One turn or mirror swaps these rows in pairs. Which row does each one swap with?
k162: [ 10.7   0.6 -19.6  20.7 -30.5  -8.1  16.0   5.6  -1.7 -15.6 -10.1 -20.0
  21.8  -1.0  -1.5  30.2 -13.5  -2.2]
k36: [ -5.2 -19.8  20.1  10.0  -4.5 -29.1   2.7  12.4  15.0   0.5  20.6   4.4
  -8.1 -10.4  44.0  40.5 -15.5 -36.0]
k842: [-38.2 -33.0  34.4   7.7 -36.7 -32.6   2.1  13.7  -0.7 -36.5   5.1   6.0
  14.2 -16.0  22.9  13.5  14.0   3.5]
k363: [-21.4   1.5   7.1   4.9 -27.8  17.9   4.7  18.8   4.6 -38.4   7.3  11.8
   8.4 -38.0   7.6   6.9  -7.5  24.1]
k483: [-16.6 -23.2  -2.1 -21.6 -11.3 -25.3  27.4  14.5 -20.4 -33.9 -14.3  -8.5
 -25.0  -0.6 -10.4 -18.6 -34.6 -28.8]
k700: [  1.3 -20.8 -15.5  36.5 -39.4 -11.2  25.4  10.9  -1.7 -31.5  -3.3 -13.9
  18.1  -7.8  -3.3  25.9 -10.8  -9.2]
k889: [ -8.3   1.6  -0.9 -32.2  10.6  -2.9  -4.6 -24.8   3.4   2.6  -3.9  -0.6
   1.3  25.5  -1.0  15.6 -20.5 -16.6]
k951: [-43.3 -34.0  31.7  15.3 -33.8 -33.2  11.5  18.0   1.1 -35.7   6.8   5.7
  11.9 -19.5  23.9   5.6  14.5  -4.5]
k354: [-19.9  13.0 -14.9  -2.1 -31.4  -0.4  10.1  21.0  12.8 -18.5  -6.1  11.2
  30.3 -32.2  -6.8   9.0 -34.6 -11.6]
k119: [-42.8 -19.6  10.5 -30.7   3.8   9.8 -15.1  -9.5  19.8  -5.9  -9.3  11.6
  -3.3  16.1  11.1   7.4  -4.2 -29.0]
k390: [-14.6 -10.7  27.1   6.5  -7.9   3.0  21.6  14.7  -9.9 -30.3  26.0  -6.9
  10.3 -36.2  21.9  21.7  26.0  13.2]
k999: [  7.0   5.6  13.3 -17.6   0.1 -29.4  10.6  11.2 -22.1 -14.0  -4.3  -4.0
  -9.7 -36.8  22.3   4.4 -42.5   1.2]
k930: [-16.8 -14.1  12.0  11.4  -6.8 -27.8  -1.6  18.1  17.3   8.8  14.8  10.2
  10.0  -3.4  36.9  38.8 -15.6 -40.8]
k485: [ -9.0 -22.0 -13.0  37.9 -45.5 -15.4  20.5  15.6   6.1 -29.8  -0.4  -8.4
  13.6  -7.3   4.3  29.1 -13.1 -23.7]
k876: [-35.8 -22.3  23.0 -14.7   6.1  18.7   7.2  17.5  24.9 -15.1  13.1  22.6
 -22.6  -0.9  11.3  15.7  -6.6 -44.2]
k675: [-18.7  14.7 -18.3   2.7 -24.4   1.1   9.6  24.8   3.5 -19.4  -8.6  13.7
  33.2 -36.1  -0.4  16.0 -30.4 -13.7]
k421: [-25.4 -14.1  11.6 -22.1  16.4 -40.1  31.0   9.2 -34.2 -19.2  -3.8  -1.7
   3.3 -11.7 -12.6  -4.1  -5.3 -50.6]
k169: [-38.1  -9.8   4.2 -32.4   6.0  -0.7  -7.0 -26.0  19.4  -9.2   3.2  21.5
  -4.7  13.6  16.5  15.8  -2.5 -20.4]
k804: [-17.8 -15.9   0.8 -24.1   1.4 -22.6  27.1   9.3 -37.7 -23.3 -10.8 -12.9
 -19.1  -0.5 -12.4  -5.3 -21.9 -46.1]
k996: [ -4.3   3.6  20.4 -26.3   0.0 -39.3   8.9  14.9 -20.7 -20.4  -1.1   0.7
   3.1 -37.0  16.8  -4.4 -32.2   8.6]
k221: [-27.7  -9.3  23.6 -14.3  26.0 -22.2  34.6   5.5 -37.1 -17.5  15.6  -4.7
  -2.9  -9.2  10.3   7.7  13.8 -41.2]
k75: [-25.9 -20.2   1.1 -20.8  -0.8 -26.0  35.7  11.6 -26.3 -35.0 -17.7 -12.1
  -7.5  -6.1 -15.6  -6.2 -30.3 -41.9]
k779: [-39.9  -9.8   9.6 -29.0  11.3   1.6 -14.1 -15.2   9.4   1.9   0.9  14.3
  -4.3  17.0  10.7  12.4  -7.4 -20.8]
k601: [-28.6 -19.8   2.6 -28.2   1.5 -32.0  31.9  13.5 -29.4 -32.5 -13.3 -20.4
 -14.8  -5.5 -15.4  -7.7 -19.0 -32.4]
k989: [-20.0  -0.8  18.9  10.1 -17.8  18.4  13.1  14.2   3.6 -43.1  18.7  -1.1
   2.4 -35.1   9.7  24.5  10.5  21.6]
k754: [-12.2  -2.2 -16.9 -26.9   1.4  -5.5   5.0 -25.5  -4.1   7.7 -21.8  -8.6
   1.9  13.0   8.6  21.4  -7.9 -10.9]
k856: [-19.5  -1.3  30.6  17.2  -3.2   1.6   9.3  14.7 -11.2 -24.4  33.3  -0.2
   5.7 -35.3  21.6  24.3  21.9  10.2]
k586: [ 11.3 -11.6 -13.7  29.0 -42.3 -17.3  11.5   1.3   0.8 -27.3  -1.8 -16.0
  14.2  -7.4  -1.2  27.8 -15.2  -4.2]
k685: [-33.9 -16.6   9.0 -27.8   6.7 -27.1  31.1  17.3 -34.0 -27.6  -8.0 -13.3
   4.7 -16.9 -12.0  -9.2  -9.4 -52.6]
k163: [-30.5  -7.2  19.5 -16.8   7.1 -31.3  39.0   7.3 -40.0 -17.8  -7.4  -5.1
   4.8 -10.6 -16.2   2.7 -13.9 -47.0]
k759: [-10.0 -26.2  -0.7  39.8 -47.7 -21.8  19.3  21.4   2.8 -33.2   3.6  -5.2
  16.4 -12.6  -0.7  27.8  -0.5 -19.9]
k661: [-25.8 -17.0   6.5 -20.2  -6.8 -26.6  24.5  11.6 -28.0 -28.5 -13.3 -13.3
 -20.3  -4.2 -19.6 -21.7 -21.0 -37.0]
k251: [-17.8  -1.0  33.2  15.9   4.1   5.0  12.1  20.2   1.3 -35.0  24.0  -0.8
  11.4 -38.1  16.1  24.8  19.4   6.7]
k906: [  4.2 -11.2 -24.9  21.9 -30.2 -19.5   9.9   1.3  -6.2 -21.2  -0.2 -21.1
  21.1  -1.1   2.8  22.5 -25.5   4.0]
k850: [ 17.9  -1.8 -23.0  23.4 -26.8 -20.1   7.9  -0.5  -4.5 -14.9  -0.3 -11.3
  19.2  -3.4  -3.9  22.3 -18.9  -1.5]
k107: [-44.6 -23.2  22.0 -23.4  12.0  15.6  -0.2   0.7  25.7 -17.0   4.1  18.3
 -15.9   6.7  16.8  18.9  -6.2 -34.1]
k143: [-28.7  -8.7  26.9 -21.6  16.7 -17.8  34.3   5.0 -29.0  -8.5   9.0 -13.0
   0.0 -22.4   7.0  27.5  24.5 -34.2]
k507: [-28.0 -20.6  19.0 -26.5  15.1  16.4  -2.8  -5.0  14.6  -8.8   8.3  18.4
 -23.5   6.7  13.9  13.9   1.6 -37.2]
k741: [-39.3 -22.0  13.0 -19.3   6.9  16.1  -2.1   1.2  24.8  -5.4  11.6  21.4
 -18.9   2.5   7.8   6.4  -0.8 -42.1]
k720: [-16.9  -1.7  24.8  15.9 -14.6  14.0  15.4  15.2  -5.5 -35.1  24.1   1.6
   4.3 -45.1  20.1  21.4  11.1  12.4]
k768: [-20.7  -3.6  25.8   3.0 -20.4  15.9  11.8  13.4   4.9 -42.7  11.1   6.5
  -0.4 -43.7   7.9   9.5  -2.7  25.0]
k331: [-38.8 -23.4  12.0 -18.6  17.7  16.3   0.1   1.8  28.2  -3.9  -1.2  18.0
 -11.1   8.2  12.7  16.1  -3.1 -37.0]

Swapped with k906: k251
Swapped with k850: k856
Swapped with k601: k331
Swapped with k889: k221
Swapped with k169: k163
Swapped with k661: k741
Swapped with k119: k685
Swapped with k754: k143
Swapped with k876: k483

